W =
[[340 377 370 389 396 407 324 505 369 486 392]
 [457 367 540 478 326 325 202 644 302 522 412]
 [354 725 162 142 557 426 420 556 696 980 297]
 [524 329 327 283 408 301 625 363 789 677 295]
 [272 184 435 403 302 157 498 499 354 514 306]]
The top entry of the column that holds the largest entry -> 486
The entry directly below 202: 420
The entry at the centre: 426
The first entry in the row that holds the largest entry is 354
The third entry from the end, reading row by row is 354
The entry in the top-left corner -> 340
Find the bottom-left entry.
272
Find the third entry, reading row by row.
370
Find the third entry on the diagonal from the top-right corner.
696
The entry directly below 725: 329
Find the entry just left of 295.
677
Find the second entry, reading row by row.
377
Find the largest entry in the last column.
412
Find the last entry, reading row by row.
306
The entry just right of the smallest entry: 557
Find the second entry on the diagonal from the top-right corner.
522
The top-right entry: 392
The largest entry in the first row: 505
Find the last entry of the smallest entry's row.
297

a =
[[-.04  .09  .32  .07  .35  .57  .03 -.06]
 [-.15  .31  .06  .37  .23 -.03 -.33  .25]
 [ .08 -.24 -.07 -.09 -.17 -.18  .12  .08]
 [ .09 -.40 -.34 -.18 -.22 -.03  .11 -.06]
 [ .10 -.05 -.06  .18  .21  .68  .16 -.11]]
Rows and columns are numbered from 1.
The top-left entry is -.04
The entry in row 1 and column 2 is .09
What is the entry just right of the largest entry? .16
The entry directly below the smallest entry: -.05
What is the entry directly above .21? -.22
The entry at row 2, column 2 -> .31
What is the entry just left of the largest entry? .21
The entry in row 2 and column 1 is -.15
The entry just right of .11 -> -.06
The largest entry -> .68
The top entry of the column that holds the largest entry -> .57
The entry at row 3, column 1 -> .08
What is the entry in the bottom-right corner? -.11
The entry in the bottom-left corner: .10
The entry just right of -.33: .25
What is the entry at row 1, column 3? .32
What is the entry directly above .18? -.18
The entry at row 3, column 3 is -.07
What is the entry directly above the largest entry? -.03
What is the entry just left of .37? .06
The entry directly below -.24 is -.40
The entry just left of .57 is .35
What is the entry just right of .03? -.06
The entry directly above -.22 -> -.17

Read these off the row that follows.
1) Which number is the fourth entry?
2) Which number is the entry just right of the centre entry?
3) Which number is the last entry?
4) Which number is the entry just right of -0.079?
5) Which number is the third entry from the right?
6) Which number is the entry just left of -0.155?
7) Which number is the centre entry?
8) Which number is the 1st entry from the left?
[ 0.188 -0.162  0.159 -0.155 -0.168  0.136  0.180 -0.171  0.130 -0.079
  0.028  0.188 -0.166 -0.166 -0.082]
1) -0.155
2) 0.130
3) -0.082
4) 0.028
5) -0.166
6) 0.159
7) -0.171
8) 0.188

m = [ 114.6  115.5   49.5 -122.7 -125.5   -3.5   99.9 -141.7 -130.4]
The entry just left of -130.4 -> -141.7
Find the median of all entries.
-3.5
The entry just left of the largest entry -> 114.6
The entry just right of 49.5: -122.7

A =
array([-0.022,  0.184,  0.000, -0.179,  0.034,  0.071, -0.022, -0.077,
        0.039,  0.053, -0.168, -0.105,  0.101])
The entry just right of 0.071 -> -0.022
The entry just right of the centre entry is -0.077
The entry just right of -0.077 is 0.039
The minimum is -0.179
Give the entry just left of the centre entry.
Answer: 0.071
Give the entry just right of 0.039.
Answer: 0.053

X = [[73.711, -10.396, -82.311, -18.031, -110.266, 36.954, -38.900], [-145.155, -63.118, 13.138, -10.531, 49.695, -87.008, 14.860], [146.426, 67.261, 43.167, 65.010, 24.983, 104.000, 60.361]]
The entry just left of 36.954: -110.266
The 1st entry in reading order: 73.711
The third entry in reading order?
Answer: -82.311
The entry just left of 13.138: -63.118
The entry just right of -82.311?
Answer: -18.031
The entry at the centre?
Answer: -10.531
The 2nd largest entry?
Answer: 104.000
The entry just left of 104.000 -> 24.983
The entry just right of the largest entry -> 67.261

B = -26   23   30  -16   36   45  -32   32
Read off the 3rd entry from the right.
Answer: 45
Read off the entry just right of -32.
Answer: 32
Read off the third entry from the left.
Answer: 30

Questions about the table below. Rows and columns are numbered from 1.
1) Find the entry at row 1, column 2.
2) Find the entry just right of -862.
3) Find the entry in row 1 and column 1.
4) Find the entry in the bottom-left corner.
5) Find the entry at row 2, column 1.
6) Find the entry directly below 875.
7) Find the entry in row 1 and column 3.
8) Find the entry in row 3 and column 2.
[[-683 -824 -785  788]
 [-694  742 -786 -804]
 [ 508 -862 -713  866]
 [ 246 -903 -492  875]
 [-807  734 -881 -863]]
1) -824
2) -713
3) -683
4) -807
5) -694
6) -863
7) -785
8) -862

Questions about the row below.
1) The maximum?
2) The entry just left of 43?
[ 76  54 181  76  74 173  70  72 208 106  43  67]
1) 208
2) 106

x =
[[7747 5762 2315 4046 8629 5362]
 [5822 6713 4621 7048 5591 3983]
 [3227 4697 7972 5964 2506 5479]
 [4987 6414 5682 8048 4486 4127]
 [7718 6279 2281 4864 8433 4927]
 [7442 5231 2752 3183 8482 5911]]
Counting starts at 1.
The entry just right of 7747?
A: 5762
The bottom-left entry?
A: 7442
The entry just right of the largest entry?
A: 5362
The top entry of the column that holds the largest entry: 8629
The entry in row 2 and column 3 -> 4621
The entry directly below 4864 is 3183
The entry in row 1 and column 1 -> 7747
The entry directly above the smallest entry?
A: 5682
The entry just right of 8048: 4486
The entry at row 1, column 3?
A: 2315
The entry just left of the smallest entry is 6279
The bottom entry of the column that holds the smallest entry?
A: 2752
The bottom entry of the column that holds the largest entry: 8482
The minimum?
A: 2281
The entry in row 3 and column 1?
A: 3227
The entry in the bottom-right corner is 5911
The entry just right of 5682?
A: 8048
The entry at row 2, column 1?
A: 5822
The entry directly above 8482?
A: 8433

Read these off the matrix that follows. Indices start at 1.
1) Find the entry in row 3 and column 1.
2) Find the entry in row 1 and column 1.
3) Find the entry in row 1 and column 3.
4) Find the bottom-left entry.
5) Find the entry in row 2 and column 3.
6) Find the entry in row 1 and column 2.
-.32  .25  .11  -.11  .43  -.04  -.24  -.43  .36  -.04  .13  -.46  .35  -.09
.06  -.09  .11  .18  .03  .37  .33  .38  -.41  -.33  .17  -.37  -.08  -.59
.55  .08  -.19  -.41  .20  -.12  -.50  .45  .39  .08  .25  .42  -.48  .01
-.33  .43  -.04  .26  .54  .39  .21  .47  .49  .03  -.36  -.59  .02  -.36
-.15  .10  -.48  -.20  .12  -.12  .14  -.03  .00  -.30  .04  .25  -.59  .00
.13  .04  -.38  .32  -.38  .22  .30  -.55  .01  .41  -.15  .45  .36  -.28
.20  -.01  -.47  .43  .34  .28  .34  .18  -.50  -.42  -.53  .41  .34  .14
.37  -.59  -.37  .28  -.32  .54  .58  -.10  -.21  -.47  .31  .01  -.36  -.07
.02  .14  .43  .50  .09  .21  -.06  .48  .38  -.01  .43  -.54  -.03  .48
1) .55
2) -.32
3) .11
4) .02
5) .11
6) .25
